Some points, each followed by its number:
[-1.0 -0.3 -0.4 -0.1  1.9  0.4 -0.1  1.1  0.3 -1.5 -0.5  0.3 -0.5  1.5 -0.6 -0.2 -0.7  0.3  1.6  0.6  1.3 -0.1  0.2  1.6] 0
[-0.6  0.7 -1.0 -0.6 -0.1 -0.4 -0.6 -1.1  0.9 -2.1 -0.7  1.7  0.3 -0.1  0.4 -1.1  0.8 -2.3 -0.2  0.9 -0.2 -0.7  0.8  0.4] 1
[ 0.1 -0.1 -0.2  0.0  0.0  0.0  1.0 -0.9 -0.4  0.6  0.4 -0.2  0.2 -0.3 -0.5  0.9  1.4 -0.7 -0.4  0.7 -0.1 -0.3 -0.9 -1.1] 2
[ 1.3 -0.2  2.0  3.7 -3.1  2.7 -0.3  3.3 -2.4  1.4  0.7 -1.9  1.0 -0.1  1.6  0.5 -1.5  1.0 -1.4  2.1  0.7  0.5  6.1 -3.3] 3
[ 1.1  1.1  0.2 -0.2 -0.9 -1.0  0.7 -0.3  0.2  0.7  0.7  0.0  0.0  0.1 -0.7 -0.5  0.5  1.1  0.4  0.4  0.7 -0.3 -0.3 -0.1] 4
[ 0.5 -1.1  0.2 -0.1  0.0  0.1  0.9  1.6  0.1  0.9  0.5 -0.4  0.2 -0.3  0.6  1.0  0.0 -1.4  0.5 -1.0  0.1  0.6  0.2 -1.0] 5
[-0.5 -0.7  0.3  0.3 -0.4 -0.4  1.4  0.3  0.9  0.5  0.3 -0.8  0.5 -0.6 -0.7  0.2  0.2 -0.2  0.3 -0.6  0.0  0.1 -0.3 -0.3] 6
[-0.8  0.4 -0.4 -0.6 -0.3 -1.6 -0.1  0.2 -0.1  1.3 -0.3  0.1  0.1 -0.2  1.0  0.0 -1.0 -0.8 -0.7  0.9  0.8 -0.3 -0.4 -0.6] 7
[ 0.0 -0.8  0.5 -0.5 -0.9 -0.1  0.5  1.0  0.3  0.3  0.1 -0.8 -0.3 -0.6 -0.3  0.8 -0.3 -0.5  0.9  0.4 -1.0  0.3  1.0 -1.0] 8
[ 1.3 -0.7  0.3 -0.5  1.1 -0.4 -1.5 -0.2 -1.5 -1.2 -0.3  0.5 -0.4  0.8  0.7  0.0  0.7  0.1 -0.3  0.0 -1.1  0.4 -0.7  0.3] 9
[-1.2 -0.8  0.5 -0.9 -1.3  0.1 -1.3 -0.2 -0.3 -1.3 -0.7 -0.1  1.0 -0.7  0.8 -0.5 -0.3  0.4 -0.6 -0.1  1.3 -0.2  0.0  0.8] 10
[-0.6 -0.3  0.5  0.3 -1.1  1.2  0.2 -0.6  0.6 -0.7 -1.4  1.1  0.3  0.3  0.5 -0.9 -0.6  0.4  0.1 -0.2 -0.9  0.2 -0.7  0.2] 11
Which point above is nearest to each new point by angle, seen from the average point of the numbered points? Its number follows each.
[-0.5  0.5 -0.2  0.0  0.2 -0.2 -0.2  0.4  0.3  0.6  0.6 -0.5  0.1 -0.3 -0.3  0.8 -0.1 -0.7  1.4  0.6  0.3  0.1 -0.4 -0.6] 2
[ 0.6  0.1 -0.4 -0.3  0.0 -0.2  0.3  0.4  0.2 -0.5 -0.1 -0.5 -0.2 -0.2  0.8 -0.6 -0.2  0.4  1.5  0.1  0.4 -0.6  0.9  0.8] 0
[ 0.8  0.4 -1.2  1.5 -0.6 -0.1 -0.7 -0.4  0.1  0.3  0.5  0.6  0.6 -0.6  0.9  0.8  0.1 -0.6 -0.4  0.6 -0.6  0.3  0.0 -0.5] 2
[ 0.1  0.0 -0.5 -1.6  0.5 -1.1 -0.8 -0.8 -1.3 -0.8 -0.7  0.6 -1.5  0.1  0.0 -1.0  0.0  0.1  0.3  0.1 -0.7 -0.3 -0.1  0.8] 9
[-0.3  0.7  0.8 -0.6  0.3 -0.2 -0.2  0.0 -0.2  0.1 -0.9 -0.8  0.6 -0.7 -0.1 -0.5 -0.1 -0.1 -0.3 -0.5  0.5 -0.2  0.7  0.7] 10
[ 0.3  1.0  0.1 -0.9  1.1 -0.8 -1.1 -1.2 -0.4 -0.2  0.9  0.2  0.0  0.8 -1.4 -1.2  0.5  0.2 -0.7  1.0 -0.5  0.1  0.3  1.4] 9
[-0.2 -1.5 -0.2  0.2  0.0  0.4  0.0  1.5  1.0 -1.5  0.6  0.0 -0.7 -0.1 -0.3 -0.1 -1.7 -0.4 -0.6 -1.6  0.6 -0.4  1.4  1.4] 0
[ 0.4  0.3  0.5 -0.8 -0.5 -0.2 -0.2  0.6  0.3 -0.1  0.6  0.2 -0.5  0.5 -0.7 -1.1 -0.5 -0.4  0.1 -0.6 -0.4  0.4 -0.7 -0.9] 4
[ 0.3  0.7  0.6  0.3  1.0 -0.2  0.1 -0.3 -0.4 -0.4  0.5  1.4 -0.8  0.8 -0.8 -1.3  0.7  0.2  0.6 -0.4 -0.5  0.2 -0.6 -0.2] 9
[ 0.5 -0.2 -0.1 -0.1 -0.4 -0.4 -0.6 -0.8  0.5  0.9 -0.1  0.3  1.3  0.0  0.2  0.4  0.4  0.5 -0.4 -1.0  0.4 -0.6 -0.8 -0.6] 4
[ 0.8  0.4  0.5 -0.5  0.3 -0.3 -0.1  0.3 -0.6 -0.1  0.7  0.0 -0.9  0.1  1.3 -0.6  0.5 -0.2 -0.6  0.6  0.6  0.5  0.3 -0.6] 9
[ 1.0  2.1  0.3 -1.8 -0.6 -2.9  1.8  1.9  0.1  1.7 -0.5  0.4  0.2 -1.2  0.0  1.4 -0.6  3.4 -0.4 -3.4  2.4 -1.8  0.1 -0.8] 4
[-0.1  0.5  0.4  0.8  0.6 -0.4  0.3  0.6 -0.5 -0.2  0.3  0.2  0.1  0.6 -0.5 -1.2 -0.1  0.3 -0.6  0.2  0.0  0.0 -0.3  0.9] 0
[ 0.6  0.2 -0.3 -0.7  0.6 -0.4 -0.4  0.0 -1.6 -0.1  0.4  0.5 -0.5  0.9 -0.5 -0.5  0.4  0.4 -0.5  0.3 -0.6 -0.3 -0.5 -0.1] 9
[ 1.3  2.1  1.6 -0.1  0.1 -0.1  1.7 -1.2  1.0  2.1  1.1  1.5 -1.3  1.6 -2.6 -2.5 -0.3 -0.5 -0.2  0.4 -0.2  0.0  1.2 -0.6] 4
[-1.0  0.2 -1.1  0.2  1.6 -1.1 -0.7  0.3 -0.8  0.3 -0.4  0.1  0.6 -0.1  0.4  0.9  1.0 -0.3  0.7  0.1 -1.1  1.3  0.2 -0.6] 9
[ 0.0  0.3  0.3 -0.9 -0.4  0.2 -0.2 -1.0  0.2 -1.3 -1.0 -0.1  0.0  0.8 -0.2 -0.2 -0.4 -0.2  0.4  0.9  0.6  0.1  0.8  0.1] 1
[ 1.4 -0.4 -3.1 -2.8  0.6 -1.8 -2.7 -1.9 -2.3 -4.2  0.4  3.1  0.1  0.3  0.7 -3.9  1.9 -2.4  1.2 -0.1  2.0  0.8  3.4 -1.4] 1
